array([24, 43, 29, 41, 42, 31, 62, 33])
array([59, 58, 52, 43, 83, 63, 44, 62])
array([65, 21, 66, 67, 29, 42, 44, 37])
array([68, 56, 50, 53, 82, 36, 52, 40])
array([28, 60, 84, 58, 48, 71, 78, 56])
array([39, 82, 73, 65, 33, 55, 80, 55])
array([58, 57, 55, 43, 84, 61, 42, 63])
array([61, 55, 52, 44, 82, 61, 42, 62])
array([59, 58, 52, 46, 85, 62, 44, 60])
array([29, 63, 24, 37, 24, 43, 55, 50])
array([67, 57, 49, 52, 83, 38, 51, 42])
array([28, 62, 23, 39, 25, 42, 55, 51])
array([74, 78, 42, 52, 67, 49, 45, 57])
array([66, 22, 69, 66, 28, 42, 43, 35])
array([29, 65, 21, 40, 23, 45, 54, 51])
array([60, 57, 52, 46, 84, 62, 43, 62])
array([75, 77, 41, 51, 66, 50, 44, 58])
array([58, 23, 71, 56, 29, 66, 35, 57])
array([64, 21, 65, 66, 29, 41, 41, 35])
array([59, 55, 53, 43, 84, 61, 42, 61])
array([63, 22, 66, 66, 27, 41, 45, 36])
array([41, 82, 74, 68, 32, 57, 79, 51])
array([58, 58, 52, 44, 84, 64, 44, 61])
array([21, 43, 30, 41, 41, 30, 62, 36])
array([12, 43, 33, 31, 42, 54, 54, 54])
array([67, 20, 67, 66, 28, 41, 45, 36])
array([69, 44, 60, 63, 11, 55, 39, 54])
array([61, 56, 53, 44, 83, 62, 44, 63])
array([14, 42, 32, 33, 42, 57, 54, 55])
array([13, 42, 32, 31, 40, 55, 53, 56])
array([65, 21, 66, 65, 29, 41, 44, 36])
array([58, 57, 56, 44, 83, 61, 42, 60])
array([71, 43, 60, 65, 13, 55, 38, 54])
array([74, 80, 42, 54, 69, 50, 46, 58])
array([23, 41, 30, 41, 39, 31, 61, 35])
array([22, 41, 30, 39, 39, 30, 62, 33])
array([59, 58, 53, 44, 86, 61, 41, 61])
array([28, 64, 23, 38, 23, 44, 55, 50])
array([64, 24, 67, 64, 29, 40, 46, 35])

array([24, 43, 29, 41, 42, 31, 62, 33]) --> 0 0
array([58, 23, 71, 56, 29, 66, 35, 57]) --> 1 1
array([58, 57, 56, 44, 83, 61, 42, 60]) --> 2 1
array([14, 42, 32, 33, 42, 57, 54, 55]) --> 0 1
array([64, 24, 67, 64, 29, 40, 46, 35]) --> 1 0
array([75, 77, 41, 51, 66, 50, 44, 58]) --> 2 2
array([28, 60, 84, 58, 48, 71, 78, 56]) --> 3 1
array([41, 82, 74, 68, 32, 57, 79, 51]) --> 3 2
array([22, 41, 30, 39, 39, 30, 62, 33]) --> 0 0
array([59, 55, 53, 43, 84, 61, 42, 61]) --> 2 1
array([61, 56, 53, 44, 83, 62, 44, 63]) --> 2 1
array([69, 44, 60, 63, 11, 55, 39, 54]) --> 1 2
array([67, 20, 67, 66, 28, 41, 45, 36]) --> 1 0
array([13, 42, 32, 31, 40, 55, 53, 56]) --> 0 1
array([21, 43, 30, 41, 41, 30, 62, 36]) --> 0 0
array([23, 41, 30, 41, 39, 31, 61, 35]) --> 0 0
array([68, 56, 50, 53, 82, 36, 52, 40]) --> 2 0
array([29, 63, 24, 37, 24, 43, 55, 50]) --> 0 2
array([61, 55, 52, 44, 82, 61, 42, 62]) --> 2 1
array([28, 62, 23, 39, 25, 42, 55, 51]) --> 0 2
array([29, 65, 21, 40, 23, 45, 54, 51]) --> 0 2
array([65, 21, 66, 67, 29, 42, 44, 37]) --> 1 0
array([74, 78, 42, 52, 67, 49, 45, 57]) --> 2 2
array([58, 58, 52, 44, 84, 64, 44, 61]) --> 2 1
